In the data rows, 128 means zero.
Some points, one per row:
[ 99 116  83 121 121  92  84  88 108 123  75  66  90 123 109 129  92  88
 113 107  79 100 128 127]
[153 175 109 130 130 113 174 172 127  95 170 183 129 107 143  99 121 125
 137 146 143 138  95 135]
[104 132  68 119 127  79  91  90 120 104  69  88  99 111 128 115  98  83
 127 110  69 108 109 130]
[ 34  76  98 125  72 175 153  83 123 183 178  95 107 180  82 170  18 164
 136 164 133  86 161 112]
[ 34  90  81 122 107  82 114  59 132 172 117  95  55 173  91 161  31 119
 140 105  86  88 150 103]
[245 139 104 127 122 101 122 119 139 106 146 194 142 110 135 110 133 106
 135 120 108 239 108 130]
[ 96 117  81 122 118  87  91  88 105 126  78  67  92 132 108 133  95  88
 115 104  78 110 128 123]
[106 130  71 120 124  82  92  93 162 112  78  85 100 122 155 121 143  85
 121 113  78 100 113 127]
[121 112 155 124 115 186  89  83 187 157 139 160 160 130 113 137 170 163
 178 107 161 120 147 126]
[116 127  85 129 131  92  87  98 108 111  71  63  98 255 125 255 106  82
 107 109  73 104 116 130]
[112 129  82 123 120  92  90  95 107 173  68 119 103 124 119 123 108  87
 117 106  73 100 197 132]
[200 129 205 131 133 153 156 173 164 120 150 200 179 120 123 123 193 142
 111 117 170 189 124 128]
[197 159 165 122 225 134 170 152 106 110 153 121 157 118 126 124 119 136
 117 144 111 166 118 134]
[126 137 135 125 111 155 183 173 139 147 178 230 153 112 136 102 106 154
 144 165 161 120 143 179]
[ 48  84  57 127  88  91  94  58 125 159 105  82  64 165  88 160  47 120
 125 106  91  96 152 105]
[159 125 181 126 124 179 152 163 108 168 186 182 137 127 119 125 168 167
 114 104 173 154 171 129]
[132  80  68 117  91  90 121  89 120 165 105 128 100 169  81 161  47 109
 128 118  82 161 150 108]
[ 89 111  90 154 119  86  86  83 175 126  78 126  82 135 116 131 101  89
 122 108 102 104 123 122]
[121 125  99 126 138 104  89  97  97 104  85  58 105 122 121 119 112  85
 102 104  83 114 114 129]
[146 133 169 130 137 174 175 163 188 116 156 203 209 121 161 122 177 189
 161 176 180 136 120 123]
[139 138 180 119 100 211 175 152 119 174 233 149 135 150 101 154 128 200
 123 130 183 140 154 114]
[171 110 179 123 123 185 174 158 191 138 180 180 196 136 153 139 189 202
 153 176 177 179 129 123]
[  0  46  91 124  41 102 157  96 137 223 231 138  28 217  51 200  16 172
 151 100 175  87 180  94]
[ 91 111  53 121 107 104  96  73 117 255 117 106  80 140 106 127  73  98
 133 114  81  96 255 117]
[ 78 106  78 125 243  86 124  74 114 140  90  76  90 143 103 144  73  98
 125 110  83  98 134 116]
[127 120 153 120 122 125 120 146 178 119 115 113 139 121 149 129 245 185
 112 108 155 159 120 128]
[116 109 146 125 119 226 102  72 115 169 202 115 141 150 100 147 118 188
 199 119 153 108 145 122]
[118 123 192 121 136 122 192 206 110 113 148 152 160 122 126 127 106 119
 120 167 174 110 120 115]
[138 127 173 126 123 160 104 129 132 162 150 184 110 126 115 117 177 163
 104 109 157 147 173 127]
[118 140 107 123 128  83 172 187 109 101  65 114 175 109 252 108 175 135
 122 173  86 108 104 137]
Here are 22 more points, each followed by its number:
[125 141 138 123 136  79 168 185 142 106  67 189 175 110 181 105 166 114
 132 151 116 110 107 151] 0
[116 127  95 128 135 113  89  94 107 115 108  58  94 123 119 129 112  89
 108 103 138 112 131 126] 1
[ 58 100  61 123  98 169  84  61 116 151 100  75  98 161 102 145  56 106
 255 105  83 100 141 120] 2
[112 114 202 152 128 182 182 164 125 136 186 188 176 136 109 131 148 186
 123 153 203 113 128 123] 3
[138 114 161 145 150 196  84  92 122 169 166 171 146 133 111 123 113 130
 146 105 156 120 141 122] 4
[121 144  91 124 126 153 135 123 152  96 115 166 197 110 222 101 161 160
 200 199 118 103 104 124] 5
[ 69  89 101 224  94  95  90  60 191 157  96 132  64 179  89 209  77 100
 124  99 112 115 150 110] 6
[132 124  69 124 112  84  89  86 255 118  76 132 112 126 117 126 186  97
 120 114  74 166 121 124] 7
[134 127 156 120 136 231  99 104 104 125 179  77 135 113 122 120 142 168
 169 105 134 104 121 126] 8
[159 111 199 122 146 162 155 153 131 168 177 199 145 144 110 134 144 151
 115 106 165 170 148 120] 9
[ 98 102 121 120 104  90 147 149 124 149 167 137  72 156  97 141  65 107
 131 100 137 128 134 112] 10
[ 68 101  64 127  93  82  87  64 127 157  98  87  79 152 105 149  57 103
 126 106  86  99 138 116] 11
[ 93 109 176 185 115 141 114 106 178 130 125 161 133 136 107 130 142 159
 129 110 156 107 125 123] 12
[160 175 148 127 155 112 179 183 139  90 162 241 130  93 146  87 126 151
 148 137 151 152  87 142] 13
[179 173 190 121 136 185 182 205 106 105 189 150 181 114 136 118 201 195
 115 167 181 163 112 130] 14
[179 116 142 167 110 148 120 113 161 133 172 186 171 136 111 130 137 121
 128 139 180 182 125 123] 15
[ 91 125  64 255 120  87  92  81 114 121  78  87  92 122 129 127  85  85
 126 112  93 100 119 126] 16
[112 129  78 124 186  86  90  95 109 110  66  75  98 123 130 115 102  91
 112 111  77 108 117 129] 17
[129 105 176 123  99 151 210 198 141 143 182 176 184 149 154 137 166 202
 126 183 183 154 130 115] 18
[108  99 126 123 107 135 172 143 110 137 120 106 216 149 196 144  96 133
 122 240 131 102 136 116] 19
[147 136 150 126 134 178 164 176 123 100 162 150 164 105 160 106 204 222
 139 128 149 139 100 130] 20
[118 132 184 123 130 158  88 112 103 114 147  66 100 119 120 119 161 178
 108 107 154 111 119 129] 21
Which of these numbered points is nearest to each point below, ignoring the 2 directions in which the first points spread most? Its number follows each.
[ 96 118  84 121 119 142  92  92 109 121 139  70  95 126 116 124  97  94
 114 104 111 105 124 123] > 1
[119 226  86 125 134  83 129 141 106 106  80  74 102 112 131 115 114  89
 114 115  74 102 116 131] > 14
[121 131 197 145 133 136  99 139  97 115 120 129 119 120 122 121 194 143
 108 106 190 114 120 128] > 21
[ 93  97 140 123  97 163 145 122 209 151 155 151 148 161 161 142 189 223
 160 120 155 144 136 112] > 20
[118 120  81 122 240  93  88  92 113 121  82  71  88 135 111 132  94  89
 119 102  78 112 131 121] > 17
[121 130  97 123 137  98  91 107 100 108  60  67 222 113 176 117 115  84
 136 205  81 115 114 136] > 19
[186 119  87 124 120 118  89  90 127 186  88 124 109 131 113 129 105  88
 120 108  73 168 178 127] > 9
[172 131 185 124 134 166 140 166  99 147 173 144 101 119 122 123 203 202
 109 102 139 185 141 130] > 9
[105 124 193 125 128 183 148 161 105 117 141 153 179 127 115 126 173 160
 119 145 190 107 124 125] > 3
[248 147 105 121 123  86 132 141 158  90 149 207 130  98 143  95 156 113
 138 129 105 244  97 137] > 15
[170 147 162 123 130  93 189 197 108 107 135 124 140 116 123 120 108  81
 108 153 136 140 117 129] > 10
[ 51  93  84 128  88 142  91  56 234 158 107 140 146 167 121 154 124 147
 206 104 125  95 150 114] > 7
